In the rows, 128 means zero.
The rows of A fall into a few groups, which share some directions, and each row is roughly a mix of its group's hidden directions.
A, 99 rows:
[[120 177 138 129 173 133 146 137 172 108]
 [127 130 162  60 114 142 115 129 156 110]
 [158  74 139 129 118 135 160 115  89 152]
 [162 129 125  78 155 165 150  99 142 134]
 [143 134 191 112 112 128 113 161 152 155]
 [ 98 144 165 173 108  92 116 158 136 127]
 [178 145 157 121 158 141 162 161 133 148]
 [140 139 193 109 158 147 143 156 109 126]
 [ 89 151 114 185 146 114 138 102 107 139]
 [ 94 126  62 122 122 119 121 105 142  98]
 [ 69 126 130 141  97 107  90 107 147 123]
 [146 128 199 112 132 137 108 153 154 129]
 [144 154 193 147 133 145 124 162 143 140]
 [167 102 136  82 100 127 129 175 131 132]
 [103 138  69 141 147 129 147 102 104  95]
 [ 84 110 113 119 108 125  92  84 152 104]
 [139 134 164  69 131 151 114 123 164 108]
 [149 134 207 123 121 138 111 117 135 138]
 [165  77  89 118 121 147 138 116  96 135]
 [153  82 117 129 103 138 133 129  68 146]
 [122 176 141 135 169 130 154 128 175 109]
 [113 128 101 187 131 105 146 130  88 151]
 [151 108 184 114  95 123  89 132 145 145]
 [150 111 174 106 103 124 109 168 142 163]
 [ 79 131  79 105 106 103 146 140 107 132]
 [134  90 101 136 108 134 134 112  63 143]
 [ 95 133  70 131 117 114 118 106 167 105]
 [119 108  77 153 158 138 157 102  93 123]
 [101 128 120 184 148 120 139  76 121 136]
 [148  99 173 128 106 138 143 132  80 160]
 [143 131 102 100 156 166 157  92  93 135]
 [116 118  79 132 150 145 147  98  76 128]
 [116 124  85 187 138 111 140 132  94 144]
 [126 173 161 148 170 136 158 153 150 125]
 [133  91 115 103  79 119  97 112  91 137]
 [153 123 200 116 114 126 121 150 119 151]
 [166 132 185 141 149 151 107 120 160 125]
 [ 90 176  99 147 165 120 144 119 135 103]
 [ 90 156 142 171 145 116 151  86 115 143]
 [ 88 123  99 170 103  91 105 137 110 117]
 [110 115 150  95 103 123  95 119 186 118]
 [169 161 162 137 154 138 171 141 116 147]
 [ 83 117 140 116 105 119  99  83 164 114]
 [132 148 133 152 189 151 172 121 138 122]
 [107 153 158 185 147 116 143  95 132 149]
 [125  99  79 144 135 129 155 100  80 128]
 [ 87 153 105 172 147 125 131  82 115 122]
 [125 165 179 139 156 125 164 155 149 134]
 [136  99  65 106 136 133 145  95 106 120]
 [121  88 101 142 105 127 126 112  66 143]
 [100 133  78 129 138 138 121  79 145  95]
 [120 163 142 121 109 106  97 142 188 112]
 [100 184 100 141 155 134 112 119 159 105]
 [128 101  58 128 125 121 138  95 110 116]
 [100 131 139 172  94  95  90 156 137 125]
 [103 136 155 161 100  94  93 160 154 124]
 [152 121 160  75 118 145 113 127 173 111]
 [144 149 173 157 165 131 173 139 133 144]
 [ 92 142 116 169 144 125 136  68 124 123]
 [113 115  76 181 130 108 134 132  98 141]
 [150 107 168 114  94 118  92 158 154 152]
 [143 129 167  61 121 148 123 125 151 112]
 [110 116 129 177  96  95  94 161 139 121]
 [147 126 175  69 117 148 121 119 150 113]
 [155 102 139  66 115 137 120 166 142 124]
 [141 159 191 149 156 133 154 139 143 138]
 [115 126  97 188 130 104 143 140  94 152]
 [109 115 121 179 109  98  93 160 150 117]
 [123 181 125 158 156 126 154 173 140 133]
 [157 122 186 113 136 142 137 156  93 152]
 [ 91 139 111 175 103  94  94 146 131 115]
 [135 168 159 160 175 141 161 135 141 125]
 [139 166 178 150 161 144 162 132 127 144]
 [ 96 121  74 110 107 118 109 118 172 119]
 [116 113  77 152 136 136 139 111  71 126]
 [166 140 189 125 155 154 118 128 153 127]
 [114 114  52 143 132 114 153 126 118 125]
 [139 165 156 159 174 158 147 100 135 125]
 [ 99 147  74 139 155 133 152 107 111  95]
 [157 111 173 115  93 128  93 146 138 162]
 [101 153 130 148  99  98  92 122 177 119]
 [ 93 144 109 181 146 121 137  92  97 133]
 [128 119 166 162  97  97 109 176 141 128]
 [112 107 125  96 106 129  90 113 183 106]
 [109 171 133 146 177 140 159 126 157 106]
 [ 98 146  78 130 155 139 152 104 103  97]
 [120 169 136 154 174 143 167 121 159 131]
 [154 121 181  77 109 140 117 137 151 122]
 [155 105 164 112  96 127  91 151 153 160]
 [141 126 167  61 111 140 119 142 148 117]
 [162 117 152  82 109 137 110 178 139 125]
 [159 116 174 122 112 123 125 174 128 169]
 [133 159 179 119 136 115 137 156 179 119]
 [115 107  82 150 151 132 158 106  80 126]
 [142 117 161  68 119 151 110 113 155 104]
 [166 135 195 155 140 140 115 135 138 140]
 [153 136 201 121 129 136 127 151 109 147]
 [101 181 114 122 165 142 110 120 165 110]
 [132 143 176 114 104 109 105 150 180 128]]
One row of each group comes first, with its name. Which group is each row after those in?
[139  92  94 159 125 154 119 122  75 142] | Z
[ 98 148  62 138 144 118 158 145 135 118] | T
[148 109 123  65 116 146 107 165 130 110] | B

[154 142 127  74 145 173 129  95 135 139] | Z
[ 97 113 117 177 114  95 103 167 117 117] | Z
[152 107 171 108 104 123 106 168 151 159] | T
[155 134 140  88 162 170 160 107 111 141] | Z
[119 122 100 188 136 108 141 142  88 152] | B
[158 164 108 115 176 152 161 153 123 125] | B
[153  68 141 124  95 123 138 124  94 153] | Z
[101 180 109 132 167 135 122 122 165 105] | Z
[143 127 169  66 112 144 122 119 154 111] | B
